[136 119 128 151 141 113 132] --> 151
[122 143 132 139 149 108 131] --> 139
[152 105 139 122 144 121 134] --> 122
[131 146 139 111 137  99 101] --> 111
[124 130  98 128 124 127 150] --> 128
[114 106 136 142 127  98 108] --> 142
[144 138  99 114 104 110 129] --> 114
---
132  103  133  143  121 -> 133
101  154  120  117  134 -> 120
100  134  121  110  138 -> 121
152  132  147  148  118 -> 147
128  117  132  120  153 -> 132
152  133  145  123  120 -> 145
139  100  132  146  128 -> 132
148  130  108  104  146 -> 108
104  113  126  115  129 -> 126
---
[[119 117 133 147 102]
 [126 126 129 132 122]] ans = 117

[[114 157 139 109 119]
 [117 157 141 109 120]] ans = 157

[[142 122 123 101 133]
 [134 119 125 117 131]] ans = 122

[[132 120 124 132 133 114 139]
 [120 118 127 137 156 130 144]] ans = 120

[[152 148 128 132 133 120]
 [153 136 128 126 133 120]] ans = 148

[[133 133 148 121 129]
 [123 152 131 121 133]] ans = 133

[[149 139 118 146 125 144 117]
 [111 149 127 111 144 120 112]] ans = 139

[[130 112 103 131]
 [140 121 134 110]] ans = 112
---
Input:
[[125 104 127 128 124 141]
 [121 110 122 127 118 140]
 [123 144 111 133 118 130]
 [137 150 121 136 127 121]
 [133 128 145 121 142 119]
 [124 106 124 128 122 139]
 [133 151 129 127 116 136]
 [113 108 129 122 135 128]
 [139 111 137 128 141 122]
 [119 109 137 120 140 121]]
Output: 119

Input:
[[142 128 127 123 140 121 138 134 149 132]
 [127 126 120 133 119 128 115 126 125 127]
 [119 122 122 141 139 123 128 139 126 128]
 [142 144 121 120 132 137 120 141 142 114]
 [127 114 129 126 127 117 141 104 123 127]
 [127 123 129 130 121 130 124 121 118 121]
 [129 124 125 119 128 126 128 117 131 128]
 [125 127 126 123 129 138 130 131 129 122]
 [138 150 127 119 130 129 117 133 141 111]
 [127 122 126 126 128 125 139 111 123 129]]
Output: 127

Input:
[[115 118 133 130 138 129 143 115 136]
 [130 117 120 132 146 125 140 120 113]
 [118 124 129 126 127 133 133 129 140]
 [112 115 121 130 143 131 143 124 122]
 [128 121 119 127 124 131 123 142 119]
 [136 142 143 126 100 132 110 133 153]
 [132 139 128 122 132 127 132 121 135]
 [134 130 120 124 108 133 107 156 119]]
Output: 134

Input:
[[117 127 126 129 128 131 141 129]
 [149 129 124 128 128 135 126 128]
 [117 128 129 137 128 129 122 131]
 [126 129 124 131 128 121 146 128]
 [131 128 133 126 128 130 138 128]
 [128 128 126 107 129 124 128 128]
 [128 129 125 134 128 121 144 128]
 [121 128 130 151 128 126 107 131]
 [129 128 127 117 128 126 127 128]
 [132 127 129 119 127 127 125 128]]
Output: 132

Input:
[[123 121 120 114 125 134 119 129 130 131 120 150 125 126]
 [131 121 130 137 123 129 132 130 129 131 129 140 120 133]
 [127 131 127 125 132 128 131 127 129 133 121 130 137 125]
 [126 140 129 123 137 124 129 124 126 124 128 105 141 122]
 [132 129 133 139 128 125 136 128 128 129 131 124 128 131]
 [132 127 132 138 127 126 135 129 128 131 129 128 127 131]
 [126 131 127 122 129 127 122 127 126 120 134 114 126 127]
 [129 135 133 131 129 124 126 126 124 117 141  99 126 129]
 [124 128 123 117 128 130 121 128 128 126 126 130 128 125]
 [129 142 133 130 138 122 135 124 126 126 129 101 144 123]
 [126 118 124 124 120 133 120 131 129 127 129 145 115 131]]
Output: 126

Input:
[[120 126 120 139 128 132 116 130 142 123 149 117]
 [131 123 116 120 125 121 134 138 133 127 133 129]
 [123 129 126 136 129 131 119 128 137 124 137 122]
 [137 133 133 123 136 111 131 148 136 126 125 134]
 [131 125 119 119 125 122 135 136 132 128 132 129]
 [124 120 118 124 120 136 134 121 123 131 130 125]
 [133 131 123 127 134 112 122 155 151 122 142 127]]
Output: 133

Input:
[[116 150 135 119 150 129 121  98 150]
 [103 117 120 143 110 154 112 142 101]
 [148 111 104 100 144 153 111 127 111]
 [143 143 134 141 142 113 106 156 141]
 [103 156 100 130 120 126 131 152 154]
 [103 115 102 131 134 154 130 132 133]
 [140 108 147 108 128 140 140 101 158]
 [139 152 136 122 157 154 113 146 100]]
Output: 139

Input:
[[125 133 128 136 127 128 130 135 120 132 135]
 [139 131 130 130 136 140 135 132 137 139 132]
 [124 137 134 132 121 118 122 133 124 118 136]
 [136 130 130 129 141 144 135 141 141 133 130]
 [141 126 131 128 138 157 147 133 132 139 132]
 [120 131 128 130 126 125 124 128 132 121 137]
 [135 131 127 125 124 136 130 121 138 129 119]
 [121 132 132 130 125 125 128 130 120 131 135]
 [131 127 118 120 130 139 132 120 118 132 121]
 [128 127 120 124 124 116 121 128 128 124 123]]
Output: 128
---
[[133 112 124 118 117 104]
 [133 111 152 121 120 124]
 [129 126 100 142 106 113]] >> 104

[[127 124 116 121 131 130 137]
 [131 124 120 144 133 135 125]
 [138 146 155 149 131 127 151]] >> 137

[[143 122 116 103 140 115]
 [144 129 135 110 130 102]
 [148 124 117 109 134 112]] >> 115

[[117 125 124 134 110 143]
 [120 147 116 110 125 122]
 [112 124 104 143 138 107]] >> 143

[[130 144 135 129 120 126 127]
 [121 126 139 125 150 131 114]
 [137 142 130 126 134 126 132]] >> 127

[[141 123 105 129 110]
 [123 134 114 129 143]
 [120 139 116 121 150]] >> 110

[[145 119 119 154]
 [155 104 115 121]
 [140 144 122 151]] >> 154

[[113 129 102 112 131 130]
 [135 131 129 129 130 129]
 [124 126 126 135 130 127]] >> 130

[[143 141 122 132 128]
 [130 151 120 141 142]
 [119 122 137 126 125]] >> 128

[[134 138 153 140 110 120]
 [124 130 130 127 127 129]
 [124 104 113 133 154 142]] >> 120
